The rows of A fall into 5 groups, which share some directions, and each row is roughly a mix of its group's hidden directions.
A, 160 rows:
[[-18  11  46 -11  -3 -22 -35  26 -34  -1]
 [ -5  18   4  -3 -29  -1  -5  25 -33  57]
 [ -3   5  51 -13 -40  -1  41   9  -2   3]
 [-36   1  17 -24 -11  14 -16  44 -31  22]
 [-25 -20 -20  -9  28  12 -23  26 -20 -46]
 [-11 -49 -25 -19   4  26   2  11  -6 -42]
 [ 35  -3  14  -6  33  14  28  16  47  14]
 [ -1  12  20 -18 -27   6  21  40 -17  47]
 [ -1  30  14  30 -17 -40  25 -32   1 -25]
 [-37 -15  15 -26  20   4 -20 -12 -47 -22]
 [  7 -11  23   1  24  35  13 -19   0  56]
 [ 35  16 -13   1  17 -17 -18   3  57 -18]
 [ 12 -41  33 -16  26   2   4  31  -6 -35]
 [-17 -32 -39  -5  -9  23 -10  17 -17 -46]
 [ 42  12  12  10  45  -7  -7 -21  39  -1]
 [-18 -32 -36   7  -6  10 -13 -14 -31 -46]
 [ 29  -6  11   7  25  20  33 -10  40  36]
 [ 14 -27  27 -30  11   0  21  50  19  13]
 [-11 -21  -8 -14  -8   8   0  19  -6 -70]
 [ -6 -10  16 -13  -2  40  44 -32  22  24]
 [ -8 -25 -35  17  34  22 -12 -33  33  -2]
 [-34 -33 -17  -6   4  29 -10 -44 -24 -10]
 [-38 -25  -2  -8  -2  38  16 -28 -33  22]
 [-15  -3 -12 -15 -41  19  -9  36 -31 -36]
 [ 38   7  27  -3  16  18   6  -8  38  43]
 [-43  -6 -19 -21  19  -1 -20  51  -4  11]
 [-36 -22  -1 -21 -16  12  14  43 -38  11]
 [ -5  -7 -30   3 -23 -32 -11  21 -13 -54]
 [-13 -42 -12 -18  13  53  -3 -12 -22  13]
 [ 20 -13   5  12  32  28  18 -43  32  22]
 [ 33 -23  -7   2  42  32 -16   6 -13  36]
 [-19  -4 -37  -3   0 -10 -44  28 -33 -22]
 [  0  32  40 -14  -8  -7  -3  35   5  44]
 [ 39  31  37  22  14 -34  -6 -11  17  12]
 [-34 -30 -45 -12 -14  12 -20   9 -30 -15]
 [-19 -12  10   0 -29   9   3 -63 -15 -22]
 [-32  16   9  -1 -54  -2  14 -13 -36  16]
 [ 36 -17  24  -2  25  18  37  -4  27  31]
 [-28 -12  -6  -6 -24 -23 -26  29 -39 -32]
 [ 25   6  29  14  27  10  23 -18  29  45]
 [ 20 -23 -30  21 -17  36 -21 -26 -17  30]
 [-23   1 -22  -5 -50   0  -8   2 -32 -39]
 [-24   8 -33  13 -13 -15 -41 -28 -24  30]
 [  0  29  17  -9 -16 -52   5  34  -6  28]
 [ 40  30  38  10  -7 -22  23   8  25  19]
 [ 20  21  12  22  15 -22 -24 -51  17  23]
 [ -7   2  33  -2  -8  31  29 -17  12  52]
 [ 18   4 -34  21 -14  19  10 -51  18 -25]
 [ 39   9  23   6  44   4  -3 -22  34  21]
 [ 11  14 -15  16 -19 -45  25 -19   8 -44]
 [  8   0  -4  18  -1   8 -26 -53 -16  44]
 [ 24  -8  -2  -5 -29   9   8  66 -11  10]
 [  0  18   5 -16  -8 -50 -20  30  -2 -42]
 [-27 -18   8 -19 -16 -20  -5  49 -38  11]
 [-20 -33 -40   3  21   8 -38 -17 -27  10]
 [-20  37 -27   8 -24 -46 -17  -1 -21 -13]
 [-24   8  -3  -9   8  15 -39  32 -35  37]
 [-18  -7  11 -38 -29  16 -48 -14 -12 -24]
 [ 31  26  32   3 -32 -13  36  -1  25  20]
 [ 13  12  31 -10  21  18   8   6  31  54]
 [-22 -26 -33   6  17  -7 -32 -13 -12 -47]
 [ 14  43  24  11 -11 -29   8  42  -3  23]
 [-43 -27 -29 -12 -19  21  -2  10 -42  -2]
 [ 25  20 -13  12 -23 -19  28  37  35 -23]
 [  8  16  34 -25  -5 -12  17  49   7  35]
 [-24 -16 -20   8 -12  17  51  42   6  10]
 [  4  12   0  13  26  44 -49 -28  -5   6]
 [ 33  11  24  12  -8 -15  41 -31  36  -5]
 [-21   3 -36   0 -13 -31 -22  26 -23 -40]
 [-18 -17   2 -29 -14  21 -28  49 -29   9]
 [ -6  41  12   3 -20 -32 -17  14   0 -49]
 [ 24  16  50  -5 -11   3  27   1  30  32]
 [ 24  33  37   4   3 -16  14  -8  18  47]
 [-16 -12 -35   4  35   2 -27 -42  -7 -29]
 [ 26  23  11  19 -25 -11 -14 -29 -21  48]
 [  5  -8  25 -41 -30  18   7  44 -10  22]
 [-18 -38   1 -20   7  51 -19  17 -20  17]
 [ -5  12  38   8  15 -23  12  10  -9  58]
 [-12 -21   3 -33  15  36 -18  -3  28 -43]
 [  7  -1 -22  35  -3  10  -8 -50 -14  40]
 [ 10  32 -37  15  17 -30 -14 -36  23 -16]
 [ 20  -6  -9 -13 -23   0  10  -6  25 -65]
 [-32 -11 -34 -13 -23  -5  18  13 -16 -49]
 [ 25  40  20   3 -13  -5   0   7  -2  57]
 [-16 -30  25  -6  41  28 -22  20 -16  28]
 [-27  28  28  -1 -50 -31  10  11  -8  12]
 [  5 -28 -24   0  17  50  -9 -23  13 -34]
 [  0 -14 -20  20  14  30 -19 -58  -2  19]
 [-41  19  30   0 -16 -14  39 -12 -18 -28]
 [-10 -13 -58  21   1 -27  -2 -26   1 -26]
 [ -6  16   0 -18 -36   6  -3  26 -16 -58]
 [ 39  15  10   8  45 -23 -12 -12  37  -9]
 [ 31  39  30  -2  13  -1  20  -9  45  14]
 [ 10  -1 -13  28 -28  31  32 -12  -3  48]
 [ 41 -17  12  -4  23   8  15 -20  50 -18]
 [-18 -47 -18  11  41  12   4 -35  15   4]
 [ 22  20  19   0  23 -10  23  -1  52  33]
 [ 29   6  -3  17  29   4  19 -50  31  18]
 [-26  -4 -14  13  11  16 -10 -44 -10  50]
 [ 22  -7  27   3  13  22  36 -33  36  24]
 [-31  -9 -16  -8 -19  -7 -31  40 -35 -26]
 [-23   8  -4  -9  -5 -29 -27  -6 -21 -59]
 [ 29   2  35  -3   8  13  42   5  41  18]
 [ -5   3 -28   3 -47  16  26  22   4 -41]
 [ 18   3  -7   5  -5   6  37  42  50   1]
 [ 21  12  19  13 -13 -28  45 -22  35 -19]
 [-19  -1 -17 -12  -7  -6  -4  11 -11 -71]
 [ 10 -13   4   9 -29  -3  39  42  27  31]
 [-11 -15  -5  11   2  18  -9  -7 -20  70]
 [-18  -8 -22  -3   2   0  29  36  12 -54]
 [ 23   2  15   7  31 -11  30   3  36  45]
 [ 14 -21  47  -6   1  11  34  27  16  31]
 [ 25 -18   6  -3  30  34  32  -4  43  14]
 [-34 -16 -36  -2 -10 -10 -16  16 -32 -41]
 [ 59  11  27  10  -7   2   4 -18  34  16]
 [ -7 -11 -48   4  12 -13 -33  -2 -16 -45]
 [ 27   7   2  24 -12  17  13 -20  11  61]
 [-16   5  35 -10   8 -21  13  19 -53  28]
 [-38 -13 -39   9  -7  -7 -36 -10 -38   2]
 [ 33 -15 -46   3   8  -5  18 -10  45 -16]
 [-28 -13 -40  16  11 -24 -34 -28 -17 -21]
 [ 34  32  33  14  -5 -23   5 -33  33   3]
 [-40 -22 -31   1  16  17 -29 -21 -35   8]
 [ 31  18  -9  20  34 -37   8   8  34 -25]
 [  9 -10 -43  17  50   0 -15 -13  28  11]
 [ 24  22 -24  20   3 -36 -10 -11  13 -49]
 [  4 -18 -21   1  50  33 -18 -10  22  31]
 [ 40   4   8   7  32  11  25 -11  41  31]
 [-16   7   4  -4 -26 -42 -37   0 -34  30]
 [ -5   8  16 -15 -46  -2  22  37   3 -40]
 [ 41  18  35   0   9  -9   9   4  33  40]
 [ 32  42  34  14 -11 -29  11  -4  22  21]
 [ -3 -39 -36  -7  19  15 -25 -31  15 -31]
 [ -7 -43 -15 -19  26  41  11 -12  17 -28]
 [ 35 -14   8  -3  27  38  -1 -20  26  38]
 [-13 -48 -13 -22   0  43  26  -8   4 -20]
 [  0   1 -10 -14  31 -30 -36  20  21 -44]
 [  2  33  27   8   4 -40 -44   6 -16  23]
 [-28 -30 -32  -9   6  28 -29   6 -40 -10]
 [ 18  50  18  -5 -20  -2 -21  17  -4  43]
 [ 34   1  10   4   9  -4  44 -17  51  -2]
 [ 16  25  42 -21 -13   3  14  19   8  47]
 [ 19  13 -11  10  51 -19 -17 -43  16   3]
 [-20  -3 -29  18 -16 -32 -31 -20 -32 -30]
 [ 24  20  -8  14  19 -21  23 -27  53   5]
 [ 20  -5  -1  14  52   4  27   8  45   4]
 [-14 -17 -18  15 -23  43   0 -38 -19  32]
 [  0 -25  -7   1  16  46  34 -27  35   6]
 [ 39  -3  19  -6  25  12  30  10  49   7]
 [-23   6 -35   4  -1 -31 -37  23 -33  20]
 [ 37  12  18  14  13  -9  26 -22  51  13]
 [ 26   0  14   7 -21 -15  28  36 -12  49]
 [ 14 -15   1  15  42  27  26 -29  37  11]
 [  9   4  14   2 -10  39  36  -6  26  48]
 [ 41  42  29   0   0 -16   9   7  16  36]
 [-17  46   5   4 -36 -27  -3  36 -18   7]
 [-18 -42 -12 -12  16  45  14 -34  -3  11]
 [-47 -17   9 -22   9  -3  11  26 -44 -17]
 [ 33   6 -11  28  39  12   3 -44  22  -7]
 [-40  -1 -48   3 -13  -6  18  -8 -18 -37]]

One row of each group comes first, with its name. Which group is each row after those in?
[ 26  -5  20  15  29   4  29 -34  45  -2]
(30)
[-11  23 -37  11 -49  -4  -7  22 -15  29]
(105)
[ 23  14  22  -9  24 -27  19  43  33 -16]
(123)
[ 23  -4  16   9  25  23  25 -41  32  28]
(88)
[ 40  32  21  11   3 -36  -3  27  28 -12]
(55)

[ -2 -24  -1   2 -21  -9 -18 -35 -18 -57]
(55)
[-28 -13 -19  -8   5  18  -3 -29   1 -61]
(105)
[ -4  -7  21 -24  18  38   8  10   8  55]
(88)
[ 23 -19   1   3  27  14  -3 -55  36   9]
(55)
[ 17  29  38 -27 -16 -28  -9  27 -13 -30]
(123)
[ 18 -33   6 -10  46  35  21  -6  30  -2]
(55)
[-39   8  -1   9  -4   1 -29 -50 -33  -8]
(55)
[-29   0  25 -36 -19 -18 -10  37 -32 -15]
(123)
[  3  -7  51 -35  35  19 -21 -10  -6  11]
(123)
[-26   1 -19  -7 -29 -18  -7  12 -10 -60]
(105)
